Named moves come first, each a turn or a mirror and shown by rows before and after it. Which of them, in which order, take the first row of each pair that follows to the second? Write the first one first, as in the answered first pair.
move k401:
[ 1.56  1.93 -1.12  0.59 -2.16 -1.01  1.70  2.51 -1.51  0.37  1.01 -0.01
  0.20  0.25] -> [ 2.05  1.80 -1.01 -0.67 -2.89  0.09  0.66  1.94 -1.81  1.36 -0.37 -0.31
 -0.96  0.56]
[ 0.03 -1.35 -1.54 -1.82 -4.06  2.09 -2.30  0.92  1.21 -1.76 -0.36  1.37
 -1.99  0.89] -> [-0.57 -0.86 -1.64  0.43 -2.80 -0.02 -0.06  2.16  1.89 -3.78  2.33  2.27
  0.10  0.43]
[-0.99 -0.98  1.28  0.00 -3.32  0.17 -3.74 -0.03 -3.51  1.15 -3.25  0.34
 -1.17  2.07] -> [-2.25 -0.13  0.89  3.96 -1.01 -3.21 -0.32  2.19 -2.53 -2.03  1.34  1.82
  2.12  1.53]
[-1.59  2.92  0.48  0.36  0.77  0.16 -1.69 -2.66 -1.09 -0.03  1.12 -0.63
  0.33  0.00] -> [-1.45  2.92  0.35  0.52  0.91 -0.08 -1.47 -2.48 -1.03 -0.05  1.35 -0.59
  0.44  0.15]
move k73:
[ 1.67  0.24  0.38  1.91  0.59 -0.46 -0.46 -1.61  1.63  0.77 -0.73 -0.96
  1.17  0.33] -> [ 1.73  0.62  0.50  2.29  0.79 -0.52 -0.16 -1.44  1.12  0.66 -0.42 -0.88
  1.49  0.59]
[ 1.17  1.39 -0.14  2.01 -0.27 -1.23  3.23  1.98  0.12 -1.32  1.64  0.98
  1.14 -0.49] -> [ 2.14  2.32 -0.47  1.24 -2.47 -0.56  2.05  2.21 -1.32  0.19  0.61  0.70
 -0.10  0.27]
[-2.30 -1.71  0.05  3.74  2.02 -1.33  0.64  0.81  0.97 -0.21 -0.04 -1.16
  2.72  2.27] -> [-1.57 -0.36 -0.57  4.12 -0.20 -2.01  0.45  1.91 -0.76  0.30  0.53 -0.91
  2.38  3.08]
move k958:
[-1.17 -0.51  0.24 -1.03 -1.39 -0.93  1.23  1.27  2.14 -0.54 -0.85 -0.63
  3.94  1.04] -> [-0.91 -0.60  0.47 -1.34 -1.20 -0.69  1.35  1.21  2.51 -0.42 -1.36 -0.96
  3.76  0.81]
[-0.57 -0.30 -0.16 -0.29 -0.45  0.58 -1.23 -1.30 -0.52  0.51  0.36  0.23
 -0.30  0.12] -> [-0.27 -0.35  0.03 -0.67 -0.35  1.00 -1.05 -1.31 -0.55  0.51  0.13  0.10
 -0.43 -0.07]
[ 1.08  0.30  0.40  0.42  0.98  1.38  0.99  0.41  0.11 -0.47 -0.21 -0.62
 -0.27 -0.66] -> [ 1.51  1.02  0.14  0.77  0.20  1.07  0.99  0.90 -0.45 -0.60  0.46 -0.52
 -0.12 -0.07]

Each pair is two moves apart.
[ 0.63  1.01 -0.29  0.84 -0.13 -1.29  1.67  1.06 -0.11 -0.57  0.88  0.04
  0.87  0.66] -> [ 1.36  1.11 -0.41 -0.18 -1.48 -0.32  0.69  0.77 -1.22  0.51 -0.37 -0.44
 -0.33  1.06]
k73 k401
[-1.46  0.24 -0.49  1.00  0.84  0.72  0.10 -0.04  0.05 -0.44  2.38  0.89
  0.65 -0.08] -> [ 0.14  0.38 -0.05 -0.26  0.75  2.28  0.85  0.22  1.40 -0.04  0.10  0.25
 -0.70 -1.46]
k958 k958
[ 0.80 -1.11 -0.19 -2.10 -3.72  1.02 -3.28 -1.19 -2.55  2.08 -1.62 -0.51
  0.87  0.96] -> [-1.13 -0.56 -0.74  1.51 -1.59 -2.57 -0.85  0.10 -2.02 -0.82  3.34  1.02
  4.26  1.03]
k958 k401
[ 2.81  0.47  1.09 -0.65  1.59  0.34  3.03  2.23  0.92 -1.36 -0.93  0.41
  0.55 -2.19] -> [ 3.56  0.68  0.81 -1.91 -0.34  1.06  1.68  1.98 -0.25  0.13 -2.39 -0.10
 -0.75 -1.43]
k73 k401
[ 3.41  2.89 -0.48 -0.83 -1.83  1.17  1.30  2.82 -0.10  0.27 -2.05 -0.13
 -1.49 -0.38] -> [ 0.82  2.38 -1.17  1.91 -0.16 -2.15  1.15  2.73 -1.07 -1.61  2.19  1.23
  1.55  0.88]
k401 k958
[-0.78  0.33  1.28 -1.09 -2.29 -0.73 -3.35 -2.15 -0.70  1.05 -3.69  1.67
 -0.57  1.01] -> [-0.70  2.25  0.52  2.05 -2.39 -3.46 -0.98  0.17 -1.63 -0.76 -0.28  3.14
  1.38  1.46]
k401 k73
[-1.50 -0.09 -0.18  0.82  0.72 -1.86 -0.98 -0.56 -0.40 -0.66  1.95  0.07
  1.81  0.79] -> [-1.29 -0.44  0.40  1.04  1.89 -1.42  0.16 -0.13  0.80 -1.08  1.51  0.02
  1.92 -0.22]
k958 k73
[-0.65 -0.57 -1.66 -0.84  3.60 -0.45  0.85  0.14  2.47 -2.08  1.02  1.47
 -1.10 -1.71] -> [-0.78 -0.87 -1.55 -1.39  3.67  0.00  0.43 -0.32  2.57 -1.82  0.26  1.36
 -1.44 -1.84]
k401 k73
[-2.60 -0.63 -0.28 -0.29 -0.45 -1.32 -3.05 -2.39 -1.66 -0.82 -0.16 -0.49
  0.01 -0.89] -> [-2.41  0.02 -0.57  0.78 -0.64 -2.46 -2.33 -1.66 -1.96 -1.20  1.04 -0.16
  0.75 -0.59]
k401 k73
[-1.78 -1.04 -1.09 -1.08 -1.65 -1.27 -3.23 -1.08 -2.34  1.87  0.62 -0.56
  0.92  2.33] -> [-1.74 -0.18 -1.25 -0.04 -2.16 -2.12 -2.57 -0.42 -2.67  1.58  1.60 -0.13
  1.54  2.33]
k401 k73
[ 0.48  1.50 -0.74 -0.57 -3.13  1.44 -2.77 -1.30 -3.32  1.73 -0.89 -0.72
 -1.94  2.35] -> [ 0.53  0.87 -0.35 -1.50 -2.43  2.36 -3.00 -1.90 -2.05  1.88 -2.01 -0.99
 -2.64  1.69]
k73 k958
[ 2.04  1.33  0.14 -0.60 -1.19  0.19  2.24  1.91  0.38  0.17 -0.78 -0.89
 -0.74 -0.50] -> [ 1.61  0.36  0.43 -1.22 -0.20  1.02  1.79  0.99  1.34  0.16 -1.48 -1.22
 -1.04 -0.91]
k73 k73
[-0.50  0.11 -1.00  3.03 -0.15 -2.59  0.24  0.03 -1.57 -2.19  2.53  0.29
  1.60  1.55] -> [-0.28 -2.11 -0.13 -1.10  0.06  1.15 -3.02 -3.18 -0.47  0.60 -2.12 -1.63
 -1.16  1.11]
k401 k73
[ 0.08  4.63 -0.67  2.89 -0.25 -0.30  0.81 -0.06 -0.74 -2.55  0.74  1.23
 -0.29 -0.99] -> [-1.69  2.34  0.20  1.95  2.79  0.39  0.47 -2.13  1.44 -2.96  0.05  0.70
  0.00 -2.03]
k958 k958
[-0.31  0.53 -0.74 -0.60 -0.44  1.32 -0.82 -0.91  1.18 -0.85 -1.82 -0.53
 -1.55 -1.20] -> [-0.29  1.72 -1.06  1.52 -0.50 -0.61  0.71  0.73  0.71 -1.93  0.46  0.52
 -0.14 -1.17]
k401 k73
[ 0.16  0.36 -0.89  2.85 -0.09 -0.99 -0.44  1.43 -1.04 -0.75  1.96  1.35
  3.43  1.94] -> [ 1.20  0.89 -1.15  1.21 -2.51  0.15 -2.12  1.23 -2.40  1.20  0.32  0.96
  1.72  2.72]
k73 k401
[ 3.20  1.84  1.60 -0.29  0.52  0.49 -1.34  2.34 -1.36  2.24 -1.28 -0.73
  0.91 -1.22] -> [ 1.60  1.50  1.38  1.56  1.89 -1.52 -0.56  2.49 -1.30  0.65  1.35 -0.22
  3.13 -0.61]
k401 k958
[ 1.73 -0.30  0.58 -1.81  0.20  1.94  1.62  0.55  2.57 -0.25 -1.82 -0.44
 -0.92 -1.67] -> [ 0.83  1.60 -0.95  1.00 -2.15 -1.29  0.62  1.67 -1.41 -0.45  2.07  1.17
  1.05  1.35]
k958 k958
[ 0.64  0.75 -0.20 -1.79 -0.02  2.53 -0.27 -1.37  1.36  1.64 -2.91 -0.53
 -0.86 -1.15] -> [-0.66  0.34  0.03  0.55  2.44  0.67  2.17 -0.58  2.67 -0.80 -0.06  0.16
  1.50 -2.09]
k73 k73
[ 1.35  0.30 -0.24 -2.80 -1.52  2.15 -0.62  1.06  1.31  1.79 -0.89 -0.26
 -1.56 -1.28] -> [-0.16 -0.29  0.07 -1.11  1.65  0.50  1.74  1.58  3.15 -0.56  1.29  0.49
  0.45 -2.37]
k73 k401
[-0.65 -1.77  0.61 -1.93  0.81  1.90 -1.97 -2.53  1.27  0.77 -1.71 -0.61
 -1.72  0.11] -> [-0.10 -1.08  0.76 -0.28  2.48  0.78  2.05 -0.19  3.28 -1.45 -0.42  0.05
 -0.43 -1.79]
k401 k958
[-0.30  0.22 -1.40 -0.80 -2.94  0.39 -2.93 -1.61 -2.77  1.34 -0.38  0.44
 -0.54  1.58] -> [-0.25  1.23 -1.98  0.76 -3.19 -0.90 -1.88 -0.33 -3.18  0.34  1.42  0.99
  0.33  1.74]
k401 k73
[-2.45  1.25 -0.76  1.27  3.03 -0.56  0.16 -0.11 -1.45  0.01  4.80 -0.45
  2.28 -0.73] -> [-0.49  2.91 -1.42 -0.08 -0.94  0.36 -1.74  0.30 -4.24  2.45  2.93 -0.66
  0.45  0.90]
k73 k73
[-0.18  1.79 -0.50 -0.50 -0.77  1.10  0.04  0.73  0.67  0.94 -1.52  0.92
 -0.68 -1.27] -> [-0.81  0.99 -0.11 -0.26  0.51  1.06  0.66  0.31  1.70  0.30 -0.94  1.01
 -0.34 -1.84]
k73 k73
[-1.44 -2.16  0.81 -2.46  0.87  2.28 -4.48 -3.95 -0.52  2.30 -2.83 -1.48
 -1.77  0.17] -> [-3.49 -3.07  1.29  0.80  5.28 -0.32 -0.93 -3.14  2.17 -1.37  0.80 -0.19
  1.52 -1.18]
k73 k401
[-0.80 -0.37  0.48  0.54  0.55 -0.74 -1.21 -1.31 -0.03 -0.48  3.04  0.15
  1.33  0.28] -> [ 1.64 -0.29  1.22 -1.46  0.20  1.61 -0.11 -0.74  1.76  0.29 -0.31 -0.82
 -0.85 -1.59]
k958 k958
[ 1.31  1.38  1.67  0.83 -3.35  1.00  1.16 -0.91 -0.69  0.38 -0.86 -0.71
 -2.54  0.28] -> [-1.12  0.76  1.32  3.18 -1.26 -1.36  1.94 -0.92 -0.06 -1.70  2.39  0.18
 -0.20  0.54]
k401 k958
[ 0.58  4.45 -3.08  1.50  2.89 -2.50  2.44  5.52  1.17 -1.81  2.92  0.14
 -0.28 -4.42] -> [ 2.88  5.47 -3.51 -1.97 -2.02  0.19 -1.43  4.48 -1.82  2.41 -1.21 -1.00
 -3.89 -2.84]
k73 k401
[-2.86 -0.89  0.36 -1.31  2.92 -0.66 -3.75 -1.92 -0.16  0.10 -0.08  2.74
  1.10 -0.05] -> [-2.73  0.52 -0.31  0.19  1.80 -2.18 -3.01 -0.30 -1.40 -0.63  1.77  3.67
  2.27  0.44]
k73 k73
[-2.56 -0.59  0.36 -0.58  2.56  2.51 -1.10  0.06  2.43 -0.94 -0.66 -2.66
  0.03 -0.46] -> [-2.49  0.70 -0.32  1.35  2.36  0.50  0.65  2.00  1.78 -2.46  1.70 -1.65
  1.54 -0.12]
k401 k73
[ 2.06  1.53  0.16 -0.01 -1.73 -1.85  1.08  2.85 -1.31 -2.94  0.96 -0.61
  2.32 -3.14] -> [ 1.87 -0.31  0.81 -3.24 -1.52  1.27 -1.50 -0.01 -0.37 -0.83 -2.96 -2.23
  0.14 -3.56]
k401 k73
[ 2.30  2.76 -1.68  2.51 -1.48  1.87  1.01  0.71 -1.32  0.63  1.11 -0.06
  1.03  0.04] -> [ 2.40  1.64 -1.27  0.60 -1.11  3.78 -0.65 -0.81 -0.62  1.84 -1.11 -1.12
 -0.37 -0.26]
k401 k73
[-2.09 -0.18  0.15  1.34  1.06 -1.39 -0.09 -0.09  0.11 -0.26  0.82 -0.37
  0.51 -0.94] -> [-1.04  1.03 -0.31  1.21 -1.11 -1.40 -0.71  0.57 -1.48  0.50  0.63 -0.36
 -0.18  0.02]
k73 k73
[ 0.28 -0.11  1.11  1.28  1.54 -0.80  1.72  0.29  2.04 -2.45 -0.14  0.83
  0.03 -1.87] -> [ 0.23 -0.92  1.42 -0.05  1.78  0.43  0.73 -1.16  2.28 -1.57 -1.92  0.20
 -0.74 -2.12]
k401 k73
[ 2.05 -0.02  0.66 -2.40  1.22  2.63  1.33  0.28  1.93  0.00 -2.34 -1.76
 -2.66 -1.30] -> [ 2.01  1.82 -0.21  0.80  1.13 -0.46  3.82  2.99  1.06 -2.28  1.54 -0.18
 -0.51 -0.58]
k401 k73
[-1.45  0.70 -1.26  0.82 -0.21 -0.94 -0.30 -1.27 -0.11  0.34  1.05 -1.31
  0.84  0.04] -> [-0.41  0.37 -0.51 -0.39 -0.05  0.63  0.40 -1.19  1.12  0.70 -0.84 -2.11
 -0.45 -1.14]
k958 k958
[ 0.57  0.25 -0.26 -0.57 -0.60  0.60 -0.01  0.43  0.16  0.95 -1.01 -0.04
 -0.57 -0.30] -> [ 0.67  0.57 -0.40  0.35 -0.73 -0.17  0.81  1.02 -0.09  0.12 -0.11  0.43
 -0.07 -0.19]
k401 k73
[-1.90 -1.94 -0.52  0.65  3.25 -2.65  1.63  0.02 -0.08 -3.79  5.34  3.36
  2.76 -1.40] -> [ 1.79  1.77 -2.02 -0.69 -4.37 -2.01 -1.31  1.53 -5.42 -0.04  3.45  3.29
 -0.08  1.58]
k73 k73
[ 3.19  2.52 -0.02 -0.20 -3.35  0.51  0.51  2.80 -0.90  1.11 -1.59 -0.18
 -1.43  0.01] -> [ 1.98  2.47 -0.38  0.35 -3.76 -0.66 -1.18  2.06 -2.38  1.06 -0.06 -0.02
 -0.87  1.71]
k73 k958
[-0.04  1.14 -0.65  1.89 -1.35 -2.32  1.26  1.93 -1.13 -0.87  2.80  1.34
  1.19  0.94] -> [-1.57 -2.38  0.90 -0.30  2.89  0.00  1.34 -0.77  2.95 -1.07  0.37 -0.09
  0.74 -1.43]
k958 k958
[ 2.88  3.09 -0.94 -0.27 -0.17  0.39 -4.53  0.35 -2.90  0.94 -0.24 -0.32
 -2.02  0.47] -> [ 2.85  3.88 -1.21  0.77 -0.23 -1.03 -3.47  1.35 -3.00  0.26  0.91  0.15
 -1.08  0.61]
k401 k73
[ 0.96  1.20  0.79 -0.46 -3.36  2.00  0.34  1.25 -1.27  0.17  0.57 -0.63
 -0.16 -1.64] -> [-1.17  0.62  0.59  1.73 -1.95 -0.02  0.49  1.00 -1.39 -1.05  3.10  0.19
  1.84 -1.05]
k401 k958
[ 2.58  1.32 -0.23  2.10  0.31 -0.33 -1.68 -1.01 -0.52  1.79 -0.73 -0.10
  1.03 -0.58] -> [ 2.10  0.61  0.24  1.62  1.50  0.18 -1.83 -1.80  0.31  1.58 -1.23 -0.30
  1.04 -1.46]
k73 k73
[ 0.21 -0.65 -0.79  0.35 -0.96 -0.17 -2.79 -0.20 -4.13  0.47 -1.13 -0.71
  2.17  1.81] -> [-0.52 -2.43  0.12 -0.85  1.43  0.85 -2.72 -1.81 -2.28  0.20 -1.95 -1.36
  2.01  0.46]
k73 k73
[-0.59  0.55 -0.49  2.35  1.06 -0.91  2.96  1.49  2.05 -1.55 -0.46  1.58
  1.79 -1.20] -> [ 1.31  1.44 -0.77 -0.38 -2.67  1.18 -0.24  0.64 -0.42  1.81 -3.63  0.66
 -1.11  0.37]
k73 k401
[ 0.56  1.69 -1.70  0.91 -1.50 -0.24 -1.97  0.90 -1.39  1.10  0.77  2.28
 -1.85 -1.39] -> [-0.29  1.29 -1.43  1.79  0.16 -1.35 -0.44  1.18 -0.36 -0.32  2.04  2.81
 -0.46 -2.06]
k73 k401
[ 0.96 -0.47  0.98 -1.98  0.17  0.08 -1.88 -3.24 -0.38  0.40 -0.71  0.07
 -2.17 -0.20] -> [ 1.62  0.81  0.23 -0.79 -1.69 -0.72 -1.95 -2.05 -2.15  0.74  0.12  0.60
 -1.86  0.79]
k958 k958
[ 3.33  1.14  0.67 -2.86 -1.83  2.47  0.50  0.84  1.73  1.02 -3.31 -1.05
 -2.72 -1.52] -> [ 1.03 -0.77  1.54 -1.06  2.38  1.35  2.71  0.40  4.49 -1.65 -1.18 -0.85
 -0.52 -3.20]
k73 k73
[-0.31 -0.41 -0.97  0.37  1.67 -0.39  2.87  0.63  0.76 -0.81 -0.49  0.43
 -0.07 -1.90] -> [-0.39 -0.99 -0.84 -0.56  1.70  0.76  2.05 -0.37  1.15 -0.26 -1.63 -0.20
 -0.77 -2.00]
k401 k73
[-3.48 -1.01  1.97  1.66  5.17  0.75  2.35  0.64  1.83 -2.03  1.07 -0.44
  1.50 -1.49] -> [-0.80  0.24  1.30 -2.25 -0.70  3.78 -2.58 -0.54 -1.97  2.78 -3.77 -1.85
 -2.79  0.66]
k73 k401
[-2.25 -2.99  1.07  0.14  3.25  1.06 -0.46 -2.85  1.89  1.16 -0.14 -0.72
 -0.05  0.08] -> [-2.24 -1.52  0.58  2.64  2.87 -1.31  1.67 -0.93  1.15 -0.44  2.79  0.37
  1.57  0.49]
k401 k73
[-0.47  2.87 -0.55  2.24  0.45 -2.03  1.53  0.56  0.23  0.22  2.26  0.14
 -0.26  0.70] -> [-0.56  0.94  0.46 -1.00  0.64  1.25 -0.91 -2.29  1.14  2.21 -1.42 -1.55
 -2.47  0.20]
k401 k73
